(in the rows, 128 means zero)
The rows below fall into families. The same turns and mirrors carry the whole set onto itself and the rows of a family onto each other. For each named row, which other rows are in its family? Write them in the order they are listed.
These 32 rows form 4 families of 8 rows each.
rozag: [114 129 137 118 115 114 129 169 129 121 154  83 136 127 142 124 117 121
 130 131 158 147 120 147 163 171  92 112 140 139 128  97 159]
nobig: [ 92 126 126 131 124 103 130 165 135 117 156  77 141 129 154 123 121 114
 126 130 156 129 123 147 155 153  99 112 144 133 128  95 168]
kiv: [ 93 151 144 119 116 102 132 142 140 131 121  91 122 154 165 100 119 135
 129 145 127 152 117 121 114 112  83 135 108 130 122 114 169]
giz: [104 116 174 131 143  97 133 146 136 141 143  92 146 144 115 134 160 151
 121 176 119 107 120 113 142 132 102 113 130 157 117  97 121]
dukid: [103 128 127 124 136 110 120 152 142 118 152  76 133 108 137 113 116 118
 126 137 150 134 124 145 150 169 106 104 134 134 138 109 155]
Zun: [128 126 156 114 112 117 144 152 121 156 143  81 108 118 150 116 155 142
 118 143 154 108 112 121 164 121 101 134 112 159 145 123 146]
Zoden: [101 122 127 124 119  96 122 167 129 115 153  78 148 126 147 102 115 115
 143 137 158 140 123 128 161 156  89 113 141 136 127  91 146]
vobad: [138 134 160 170 148 123 141 138 118 133 152  86 131 136 124  94 126 138
 134 144 121 148 118 108 137 149 105 113 106 139 114 102 149]
Vafi: [148 119 146 126 107 123 127 163 128 187 141 105 121 150 134 123 144 161
 159 148 137 129 122 137 146 121  94 106 121 112 112 111 135]
bapof: [ 87 148 160 107 130 106 130 125 130 136 124 100 126 155 166 106 128 120
 132 144 123 141 128 118 108 111  94 130 107 132 120 106 155]
sav: [127 117 141 100 142 102 136 138 166 159 160 113 141 126 142 124 122 128
 152 149 123 125 101 127 134 125  93  87 154 142 118 100 170]
soli: [130 111 150 133 112 119 128 151 118 184 117  96 132 147 120 124 140 152
 159 154 138 146 102 145 163 122  76 103 132 129 118 111 138]
nur: [115 113 155 101 145 108 132 134 156 157 147 108 159 117 155 124 114 121
 153 145 126 133 122 108 139 121 102  93 153 145 108 109 165]
mera: [112 138 146 117 131 102 117 141 142 129 125 100 129 153 180 107 127 128
 129 141 119 150 120 121 106 115 105 127 105 126 138 110 159]
tinu: [100 123 139 123 103  83 120 149 125 149 114 116 126 140 137 138 123 123
 135 136 117 129 137 139 143 132 108  92 124 140  71 125 134]
kabo: [141 122 142 129 107 133 135 158 118 179 144 109 130 151 123 139 142 147
 155 145 146 151 110 132 160 135  85 104 128 126 121 102 138]
bonuk: [103 133 132 119 102  95 133 154 119 131 112 100 120 145 141 148 127 128
 139 132 123 121 133 151 140 120 118 108 134 143  79 124 135]
pilid: [101 123 161 125 146  89 119 146 146 147 128 100 132 134 106 125 157 149
 127 162 122  98 132 116 152 136 118 122 142 146 116 109 122]
loke: [119 126 146 100 114 115 134 141 131 150 142  78 116 133 148  98 157 150
 117 141 152  92  95 122 145 125  93 138 115 151 132 118 152]
Topu: [ 97 122 186 124 151  92 125 136 142 149 133 105 133 150 129 130 157 138
 121 169 116 107 131 118 139 138 107 129 129 154 106  98 130]
povok: [141 114 150 144 106 129 121 145 130 181 141 106 138 161 127 139 138 147
 162 156 131 137 105 142 145 126  85 103 123 130 118 108 135]
figu: [107 147 148 102 126 106 133 137 137 143 131  88 125 137 163  85 110 127
 141 152 119 146 129 131 109 109  86 118 100 122 117 111 156]
pokuz: [125 134 152 167 126 120 131 125 114 131 141  91 128 129 123  87 128 156
 126 157 123 133 126 117 133 153 102 127 106 126 111  91 146]
midul: [111 124 125 126 105  82 135 137 114 143 104 110 133 138 135 141 110 127
 133 139 129 119 128 153 139 129 103  90 136 145  93 112 132]
Rak: [121 106 150 118 138 100 125 151 158 161 159 116 158 121 148 111 107 117
 150 145 135 139 102 116 146 110 109 110 146 147 102 103 163]
mufak: [151 138 160 166 129 120 132 139 108 127 141  88 116 133 131  94 120 133
 120 145 125 142 128 110 139 151  97 123 115 127 124 103 145]
diraz: [125 118 158 114 108 110 147 131 128 143 136  72 103 118 167 121 150 164
 123 145 144 111 118 127 149 124  90 128 119 161 139 119 140]
lol: [100 130 127 128  90  90 119 153 128 130 131 120 120 131 128 139 123 133
 143 143 118 132 131 154 137 129 118  99 128 130  85 104 141]
Forav: [ 98 103 175 137 147  96 136 147 143 148 140 106 123 137 132 142 153 149
 107 167 118 105 132 128 138 130 100 116 127 140 121 102 118]
dufab: [122 115 157 123 150 115 140 141 169 159 157 112 152 128 139 119 109 117
 156 148 123 137 116 110 135 126  98  95 137 157 112 103 165]
lozo: [138 120 154 169 133 111 123 145 123 126 144  92 117 133 126  89 147 133
 118 137 125 148 118  96 128 140 102 117 110 130 115 101 150]
kilu: [119 128 147 111 100 123 144 155 129 143 128  75 103 131 154 124 146 146
 125 139 160  99 116 123 148 122  95 139 122 163 127 127 142]

The rest of the family of povok: nobig, kiv, giz, Zun, nur, tinu, mufak
The rest of the family of sav: dukid, Vafi, pilid, loke, figu, pokuz, lol
The rest of the family of dufab: rozag, vobad, bapof, kabo, bonuk, Topu, kilu

The rows below fall into families. The same turns and mirrors carry the whole set onto itself and the rows of a family onto each other. For each named row, which other rows are in its family? Write them in the order they are listed.
These 18 rows form 3 families of 6 rows each.
biru: [116 134 133 149 133 121 142 108 128 128]
segu: [128 112 112 165 123 130 149 103 149 131]
Mirum: [132 104  86 108 120 144 155 128 142 160]
vezat: [128 117 138 131 158 120 164 133 123 159]
Muf: [126 120 134 161 147 115 156 112 132 140]
fika: [127 108 128 106 148 130 172 135 128 168]
peta: [127 120 147 138 153 120 173 124 130 150]
gepe: [128 128 132 161 134 120 159 105 140 129]
Vesuf: [129 143 141 128 150 126 163 125 133 142]
tani: [130 111 116 103 148 133 162 141 131 170]
keru: [125 120 103 152 111 133 145  99 150 128]
Zoz: [139 125 131 108 140 141 180 135 141 158]
Gub: [101 110 112 150 114 138 136 103 138 128]
dute: [108  92 101 128 107 151 153 112 149 147]
Vimo: [121 109  86 121 105 144 144 111 143 144]
miga: [131 105  84 138 108 148 150 110 150 140]
Did: [125 100 100  99 124 142 156 131 137 162]
momog: [125  97 112 106 121 155 176 130 149 160]

The rest of the family of Muf: segu, Mirum, vezat, tani, miga
The rest of the family of fika: peta, gepe, keru, Vimo, Did
The rest of the family of momog: biru, Vesuf, Zoz, Gub, dute

The rows below fall into families. The same turns and mirrors carry the whole set onto itself and the rows of a family onto each other. For each named row, which other rows are in its family? Write them in the order they are listed.
These 18 rows form 3 families of 6 rows each.
dabir: [115 156 123 134 108 106 133 128 113]
ziga: [122 144 110 128 112 115 124 139 115]
tumod: [123 116 145 126 126 143 144 147  82]
mavo: [ 95 114 139 113 103 161 161 146 117]
dib: [ 97 130 127 123  92 128 127 155 107]
tupif: [ 99 148 118 130  95 117 145 127 127]
Busaf: [107 137  97 130  97 123 139 129 131]
Bulid: [ 94 105 130 128 104 154 166 141 107]
fazak: [143 138 127 122 137 126 131 134 100]
Mava: [122 127 151 115 127 146 136 148  88]
zoni: [141 130 132 114 143 151 152 130 106]
nimi: [104 123 106 119 108 152 163 129 142]
mimu: [120 121 119 119 127 161 174 123 129]
gemog: [135 139 149 120 138 141 162 122 104]
Pelut: [101 132 125 124 105 144 175 120 139]
sefed: [ 98 125 122 138  96 121 132 149 100]
Gil: [135 150 145 125 134 125 142 126 100]
kube: [113 129 137 119 120 155 179 117 127]

The rest of the family of tumod: mavo, dib, Bulid, Mava, sefed
The rest of the family of Gil: dabir, tupif, gemog, Pelut, kube

